One vector is turned by the same rotation once a step. Each row is the vector after some number of steps, and that number follows the row.
The counts run from 0 to 1240.
[-.23 -.22 -.07 -.35 .22 -.03 -.06 -.01 -.46 -.01 .27 .01 .04 -.22 .25 -.09 .12 .05 .04 -.25 -.14 .01 .09 .10 -.03 .18 -.15 -.17 .28 .09 -.14 -.08 .05 -.03 .05 .08 .40 -.11 .26 .10 .14 -.23 .25 -.14 -.13 .06 .25 .24 -.20 .17 -.23 .18 .02 .13 .05 -.03 .00 -.19 .04 .17 .12] -> 1121
[-.21 -.22 -.16 -.19 .18 -.13 -.03 -.14 -.21 .11 .24 -.04 .02 -.29 .29 .13 .02 .19 .03 -.32 -.39 -.14 -.09 -.01 -.11 -.03 -.09 .18 .18 .16 -.18 .08 -.06 -.01 -.04 .19 .41 .13 .18 .25 -.16 -.11 .34 -.06 -.09 -.01 -.12 .29 -.26 .21 .05 .10 .01 .01 .17 .17 .05 -.10 .17 .03 .15] -> 128
[-.17 -.15 -.37 -.13 .28 -.02 -.18 -.09 -.17 .18 .08 -.03 .12 -.19 .27 .14 .02 .18 .19 -.12 -.23 -.11 .04 -.03 .04 -.01 -.14 .23 .25 -.04 -.28 -.09 -.10 .01 .11 .09 .31 .10 .16 .04 -.15 -.44 .20 -.32 .01 -.12 -.06 .24 -.16 .17 -.35 .00 -.14 .16 .03 .16 -.06 -.04 .09 .18 -.03] -> 664
[-.05 -.20 -.25 -.12 .20 -.03 -.11 .03 -.33 .03 .14 .00 .18 -.13 .09 .13 -.01 .14 .22 -.42 -.22 .06 .12 -.02 -.05 .01 -.04 .12 .28 -.03 -.22 -.03 .08 .00 -.04 .05 .41 -.01 .06 .06 .05 -.53 .05 -.17 .03 -.13 .03 .17 -.10 .16 -.28 .35 -.12 .20 -.12 .05 .05 -.22 .15 .28 -.01] -> 760
[-.19 .03 -.08 -.26 .05 -.09 -.14 .02 -.10 .01 .25 -.11 .01 -.29 .23 -.15 .22 .33 .18 -.25 -.05 -.07 .17 .14 -.09 .12 -.27 -.02 .26 .01 -.12 -.10 -.06 -.02 .20 .12 .22 .03 .31 .20 .16 -.21 .33 -.27 -.02 .18 .06 .31 -.06 .18 -.30 .07 .04 .06 .08 .21 -.08 -.01 .09 .26 .04] -> 1117
[-.17 -.26 -.20 -.26 .38 .07 -.08 -.11 -.37 -.02 .25 .01 .13 -.15 .40 -.15 .00 -.03 .12 -.04 -.15 -.09 -.15 .03 -.05 .13 -.14 .04 .37 .06 -.10 .03 .09 .02 .09 .09 .36 .21 .13 .07 .08 -.32 .24 -.20 -.17 .01 .01 .14 -.30 .08 -.23 .09 -.03 .06 -.04 .05 -.04 -.19 -.12 .04 .09] -> 1221
[.13 -.18 -.05 -.27 .19 -.11 -.10 .05 -.20 -.11 .18 .11 .19 -.14 .25 .02 .03 .31 .15 -.25 -.24 -.10 -.15 .06 -.10 -.08 -.13 -.04 .31 -.20 -.14 .00 .09 -.04 .17 .19 .29 .12 .09 .20 -.12 -.51 .16 -.13 .06 -.19 -.20 .07 -.24 .09 -.22 .34 -.05 -.01 -.09 .09 .06 -.13 -.12 .13 .07] -> 770
[.09 -.14 -.23 .01 .20 -.16 -.15 -.10 -.11 .01 .21 .08 .20 -.23 .23 .02 .07 .25 .17 -.19 -.20 -.01 .08 .24 -.05 -.04 -.08 -.04 .26 -.26 -.36 -.01 .01 -.09 .11 .16 .30 .17 .15 -.01 .09 -.33 .29 -.24 .06 -.04 -.21 .15 -.14 .19 -.35 .16 -.12 .02 -.05 .33 .04 -.08 -.04 .30 -.05] -> 386
[-.29 -.07 -.19 -.14 .18 .00 .00 -.10 -.22 .04 .27 -.11 -.04 -.36 .29 -.03 .09 .24 .15 -.28 -.02 -.14 -.04 .09 -.13 .19 -.28 .02 .15 .00 -.21 .09 -.16 -.03 -.13 .20 .35 .08 .16 .21 .18 -.10 .47 -.08 .09 .17 -.05 .22 .05 .13 -.18 .10 -.01 .08 .08 .14 -.12 -.01 .18 .30 .08] -> 732
[-.08 -.18 -.19 -.25 .14 .08 -.02 -.07 -.21 .10 .22 -.09 .03 -.20 .44 .03 -.08 .24 .27 -.36 -.24 -.08 .11 .03 -.01 .14 -.09 -.01 .32 .04 -.22 -.08 -.08 .05 .16 .17 .29 .00 .06 .23 -.08 -.40 .34 -.17 .05 -.04 .02 .19 -.06 .16 -.17 .18 -.03 .09 -.01 .08 -.15 -.14 .13 .27 .01] -> 940
[.06 .00 .02 -.06 .19 .01 -.03 .13 -.24 -.08 .32 .10 .11 -.17 .14 .07 .14 .18 .26 -.41 -.26 -.03 -.09 -.24 -.16 -.14 .03 .13 .32 .02 -.10 -.04 .08 -.04 -.12 .05 .43 .22 .20 .20 -.06 -.26 .05 -.17 .09 .01 -.08 .32 -.27 -.01 -.06 .31 -.07 .04 -.22 .01 .06 -.22 .00 .04 .20] -> 589
[-.05 -.08 -.14 -.11 .13 -.12 -.24 .06 -.21 -.15 .15 -.02 .13 -.21 .08 -.06 .18 .24 .18 -.27 -.18 .04 .13 -.01 -.14 -.06 -.06 -.02 .35 -.26 -.01 -.10 .07 .00 .06 .12 .37 .13 .27 .01 -.02 -.51 .03 -.18 .03 -.13 -.07 .12 -.20 .09 -.31 .29 -.01 .15 -.19 .16 -.04 -.22 .08 .19 .01] -> 1033
[-.28 -.14 -.16 -.11 .32 -.10 -.10 -.08 -.48 .00 .14 .06 .01 -.32 .12 .10 .21 .09 .09 -.24 -.11 .03 .00 -.07 -.06 .00 -.15 .00 .18 -.09 -.12 -.09 -.11 -.01 -.30 .10 .48 -.03 .39 .01 .08 -.13 .14 .04 .11 .09 .12 .21 -.02 -.01 -.13 .29 .00 .27 -.05 .02 -.02 -.22 .22 .17 .15] -> 914
[.01 -.15 -.09 -.14 .29 -.17 -.21 -.02 -.31 -.10 .10 .06 .05 -.33 .30 .21 -.07 .21 .14 -.21 -.30 .12 -.05 -.15 -.12 .02 -.06 .14 .21 -.12 -.22 -.19 -.18 .12 -.11 .22 .28 .00 .23 .02 -.13 -.26 .03 -.10 .15 .12 -.08 .23 .02 -.01 .04 .23 .23 .21 .01 .26 -.09 -.35 .06 -.07 .22] -> 708
[-.09 -.26 -.08 -.17 .11 -.25 -.03 -.08 -.26 .07 .30 .07 .07 -.22 .18 .09 .13 .18 -.10 -.30 -.26 -.02 -.03 .20 -.09 -.03 -.22 .14 .14 .20 -.23 .01 .06 -.12 -.01 .14 .40 .02 .26 .16 .02 .02 .32 -.03 -.09 .08 .03 .33 -.22 .22 .00 .24 .02 .02 .17 .21 .21 -.16 .10 .00 .25] -> 1065
[-.04 -.07 -.10 -.25 .26 -.13 -.24 -.04 -.20 -.04 .18 .02 .15 -.26 .28 -.16 .17 .29 .16 -.07 .03 -.17 -.01 .22 -.04 .02 -.37 .04 .33 -.17 -.05 -.05 .03 .00 .19 .12 .20 .13 .32 .12 .15 -.27 .35 -.20 -.02 .21 .02 .10 -.07 .00 -.34 .18 -.05 .07 -.05 .20 .01 .01 -.06 .27 .07] -> 178
[.05 -.22 -.18 .02 .14 -.01 -.03 .15 -.26 .04 .28 .06 .09 -.12 -.02 .12 .04 .23 .09 -.41 -.24 .10 -.06 -.09 -.23 -.08 -.16 .24 .09 .00 -.25 .11 .00 -.12 -.22 .08 .38 .00 .07 .14 .03 -.35 .11 -.18 .12 -.06 -.19 .29 -.16 .10 -.14 .33 -.05 .18 -.17 .21 .09 -.22 .16 .14 .15] -> 318
[.15 -.08 -.17 -.06 .19 -.19 -.26 -.04 -.16 -.10 .12 -.01 .14 -.36 .24 -.05 .04 .40 .12 -.19 -.06 -.05 -.03 .23 -.11 .07 -.33 .12 .23 -.23 -.13 -.10 -.04 .06 .09 .18 .15 .12 .22 .14 .12 -.34 .28 -.04 .14 .16 -.08 .04 .09 -.08 -.13 .39 .09 .15 -.06 .36 -.05 -.12 .07 .24 .12] -> 441
[.14 -.14 -.26 .19 .16 .05 -.14 -.07 -.10 -.04 .34 .03 .13 -.17 .32 -.21 .02 .17 .21 -.29 -.23 -.07 -.03 -.01 -.03 .09 -.03 .22 .40 -.01 -.15 -.04 .10 -.02 .11 .09 .37 .29 .02 .06 .06 -.32 .19 -.24 .12 -.07 -.11 .11 -.21 .06 -.30 .22 -.13 .00 -.15 .21 -.08 -.24 -.05 .13 .13] -> 108
[-.22 .10 -.10 -.19 .21 -.16 -.17 .16 -.24 -.11 .18 -.04 .02 -.35 .02 .01 .20 .32 .01 -.17 -.17 -.12 -.15 -.15 -.28 .06 -.35 .05 .19 -.05 -.11 -.06 -.23 .02 -.14 .06 .19 .09 .29 .22 .04 -.26 .09 -.14 .03 .18 -.12 .40 -.24 -.02 -.04 .14 .11 .22 .05 .08 -.13 -.02 .12 .14 .14] -> 248
[.06 .16 -.06 .03 .25 -.16 -.13 .17 -.16 -.11 .23 .08 .09 -.31 .03 .08 .18 .30 .19 -.20 -.16 .02 -.08 -.19 -.25 -.09 -.17 .11 .20 -.15 -.21 -.12 -.19 .03 -.16 .05 .21 .17 .32 .13 .05 -.17 .05 -.19 .18 .26 -.18 .43 -.13 -.09 -.02 .22 .07 .23 -.17 .23 -.04 -.13 .04 .13 .15] -> 150
[-.09 -.07 -.11 -.22 .29 -.15 -.05 .14 -.33 -.06 .21 .15 .20 -.18 .08 .23 .21 .07 .07 -.16 -.17 .03 -.17 -.07 -.06 -.10 -.08 .11 .18 -.03 -.30 -.16 .06 -.09 -.14 .10 .43 .15 .28 .00 .10 -.12 -.03 -.23 .00 -.11 -.10 .43 -.31 .15 -.12 .22 .01 .07 .06 .03 .08 -.24 -.14 -.13 .21] -> 311
[-.04 -.08 -.16 -.12 .25 -.11 -.16 -.15 -.22 -.16 .14 -.02 .12 -.33 .39 -.15 .08 .23 .18 -.24 -.17 -.22 -.12 .11 -.06 .15 -.15 -.09 .39 -.18 -.11 -.05 -.03 .04 .10 .17 .31 .21 .08 .16 .02 -.47 .24 -.05 .07 -.02 -.10 -.04 -.12 .02 -.22 .25 -.02 .03 -.02 .05 -.13 -.09 .01 .27 .02] -> 1211
[-.10 -.23 -.09 -.17 .30 -.05 -.18 -.10 -.24 .01 .23 .09 -.04 -.23 .52 -.18 .06 .22 .12 .01 -.10 -.03 -.08 .01 -.04 .10 -.26 .06 .27 -.05 -.21 -.20 -.18 .07 .18 .12 .18 -.06 .32 -.01 -.08 -.15 .31 -.24 .15 .25 .06 .21 .00 .03 -.21 .01 .09 .17 .00 .25 -.13 -.20 -.07 .01 .27] -> 448
[-.13 -.12 -.17 -.18 .19 -.01 .00 -.16 -.15 .08 .20 .03 .05 -.20 .52 -.08 .08 .22 .33 -.13 -.01 -.02 .06 .19 .04 .04 -.14 -.01 .24 -.05 -.32 -.24 -.04 .04 .20 .16 .29 .19 .27 .08 .04 -.04 .43 -.22 .12 .08 -.03 .28 .06 .17 -.18 .15 -.01 .05 -.03 .21 -.12 -.16 -.03 .02 .12] -> 558
[-.19 -.11 -.07 -.20 .35 -.17 -.08 .02 -.36 -.03 .21 .11 .10 -.22 .14 .07 .14 .04 .01 -.06 -.27 -.02 -.22 -.16 -.20 -.05 -.14 .14 .19 .10 -.19 -.05 -.05 .01 -.12 .05 .36 .20 .27 .09 -.03 -.05 .07 -.18 -.10 .18 -.11 .48 -.38 .03 .08 .11 .09 .14 .02 .10 .07 -.21 -.06 -.16 .24] -> 1069
[.17 .13 -.04 .09 .25 -.16 -.16 .10 -.22 -.12 .27 .17 .15 -.34 .13 .09 .19 .27 .03 -.23 -.23 -.11 -.20 -.14 -.06 .02 -.16 .14 .27 -.06 -.19 -.25 -.08 -.05 -.13 .07 .24 .20 .28 .14 .13 -.07 .06 -.06 .21 .11 .03 .39 -.26 -.14 .03 .31 -.02 .06 .07 .08 -.03 -.18 -.08 .06 .28] -> 423
[.12 -.24 -.05 -.19 .34 .07 -.01 .02 -.35 .00 .30 .15 .06 -.25 .36 -.05 -.12 .22 .03 -.10 -.12 -.04 -.25 .10 -.12 .13 -.30 .06 .22 .01 -.14 .06 -.01 -.01 .03 .25 .19 .05 .16 .24 .08 -.16 .43 .01 .04 .18 -.07 .17 -.09 -.11 .01 .29 .13 .03 -.07 .24 -.04 -.22 -.11 .02 .25] -> 615
[.03 -.32 -.21 .00 .23 -.11 -.08 .04 -.21 -.01 .23 .15 .10 -.08 .16 .01 .03 .24 .06 -.18 -.27 -.03 -.19 .00 -.23 -.11 -.18 .15 .16 -.11 -.30 .11 .00 -.08 -.03 .08 .32 .08 .05 .06 -.14 -.45 .15 -.20 .08 -.11 -.35 .17 -.29 .13 -.23 .19 -.07 .10 -.13 .26 .10 -.14 -.02 .05 .14] -> 220
[-.15 -.15 -.18 -.29 .12 .00 -.02 -.02 -.22 .06 .30 -.10 .06 -.20 .38 .02 -.03 .16 .09 -.34 -.24 -.06 -.03 .05 -.03 .22 -.12 .12 .27 .24 -.24 -.08 -.02 .00 .15 .17 .34 .12 .05 .23 .05 -.19 .28 -.20 -.09 -.06 .03 .36 -.23 .26 -.07 .10 .06 -.02 .20 .07 -.12 -.19 .02 .02 .14] -> 19
[-.02 -.15 -.14 -.06 .24 .11 .00 -.04 -.22 -.08 .25 .05 .08 -.11 .42 -.11 .01 .12 .37 -.24 -.15 .07 -.03 -.07 -.15 .01 .06 -.08 .34 -.14 -.24 -.06 -.01 .01 .04 .18 .40 .23 .07 .04 -.01 -.32 .19 -.28 .15 -.03 -.22 .21 -.13 .09 -.23 .15 .02 .09 -.29 .14 -.14 -.31 -.09 .06 .08] -> 382
[-.08 -.12 -.13 -.23 .31 -.08 -.06 -.06 -.27 .11 .14 .16 .06 -.27 .36 .04 .07 .28 .12 .06 .01 -.02 -.11 .15 -.02 -.08 -.30 .03 .13 -.16 -.22 -.18 -.10 .00 .10 .23 .18 .10 .47 .09 .01 .00 .48 -.06 .11 .18 -.05 .30 .01 -.04 -.05 .21 .06 .14 -.05 .25 -.08 -.09 .02 -.04 .16] -> 999
[.09 .05 -.04 -.06 .27 -.13 -.14 .01 -.26 .02 .33 .11 .18 -.28 .11 .02 .17 .15 .00 -.20 -.34 -.15 -.10 -.05 -.05 -.04 -.12 .14 .34 .12 -.07 -.08 .09 -.03 .05 .03 .31 .28 .30 .22 .06 -.10 .19 -.14 -.13 .13 .09 .41 -.47 -.04 .01 .24 -.09 -.03 .04 .06 .13 -.09 -.04 .11 .17] -> 685
[-.07 -.18 -.28 -.14 .28 .09 -.15 -.04 -.26 .23 .21 .04 .04 -.24 .36 -.11 .01 .22 .10 .04 -.02 -.03 .04 .08 .09 .09 -.31 .21 .23 .00 -.09 -.18 -.05 .01 .20 .10 .21 .02 .35 .05 .05 -.22 .45 -.18 .05 .08 .21 .24 -.04 -.03 -.20 .17 -.06 .21 -.09 .21 -.16 -.14 .09 .06 .12] -> 1108
[-.04 .00 -.18 .20 .20 -.02 -.17 -.03 -.18 -.18 .36 -.02 .09 -.26 .22 -.26 .26 .11 .16 -.31 -.08 -.06 -.04 -.03 -.10 .25 -.11 .09 .36 -.05 -.19 -.10 -.03 -.08 -.16 .01 .41 .23 .08 .00 .28 -.17 .06 -.20 .17 .07 .02 .16 -.15 .06 -.34 .18 -.07 .04 -.03 .08 -.14 -.20 -.04 .23 .19] -> 370
[-.12 -.09 -.14 -.06 .17 -.11 -.15 .18 -.20 .12 .31 .03 .05 -.26 -.02 .21 .18 .26 -.02 -.23 -.12 .03 -.03 -.09 -.15 -.06 -.24 .36 .06 .02 -.25 .03 -.11 -.13 -.25 .13 .35 -.05 .32 .08 .12 -.03 .21 -.25 .05 .12 -.06 .43 -.12 .11 -.17 .05 .04 .12 .11 .30 .08 -.08 .09 .06 .25] -> 141
[.04 -.21 -.12 -.01 .25 .10 -.05 -.13 -.23 .06 .35 .09 .01 -.14 .54 -.21 .05 .15 .21 -.19 -.22 -.16 -.02 .00 .08 .07 -.07 .05 .43 .10 -.14 -.09 .06 .01 .23 .06 .33 .13 .18 .12 -.07 -.21 .35 -.18 .10 .04 .12 .17 -.24 .03 -.24 .14 -.17 -.02 -.06 .09 -.03 -.14 -.08 .13 .17] -> 9
[-.10 -.23 -.15 -.13 .24 .11 -.15 -.04 -.32 .02 .16 .02 -.05 -.21 .43 -.02 -.01 .17 .27 -.20 -.12 .06 .09 -.16 -.03 .06 -.06 .10 .29 -.12 -.11 -.17 -.11 .06 .03 .13 .33 -.08 .25 -.04 -.12 -.36 .18 -.20 .17 .06 .10 .14 .06 -.02 -.25 .15 .06 .23 -.16 .14 -.20 -.32 .09 .06 .19] -> 1204
[-.02 -.09 -.34 -.11 .30 -.03 -.20 -.10 -.24 .12 .06 -.01 .10 -.35 .36 .07 -.11 .24 .18 -.10 -.15 -.06 .03 .05 .08 .17 -.27 .19 .23 -.05 -.25 -.25 -.19 .10 .14 .12 .13 .05 .20 .09 .11 -.30 .27 -.13 .09 .11 .16 .20 .07 -.06 -.15 .22 .01 .25 .07 .18 -.22 -.13 .11 .19 .05] -> 170
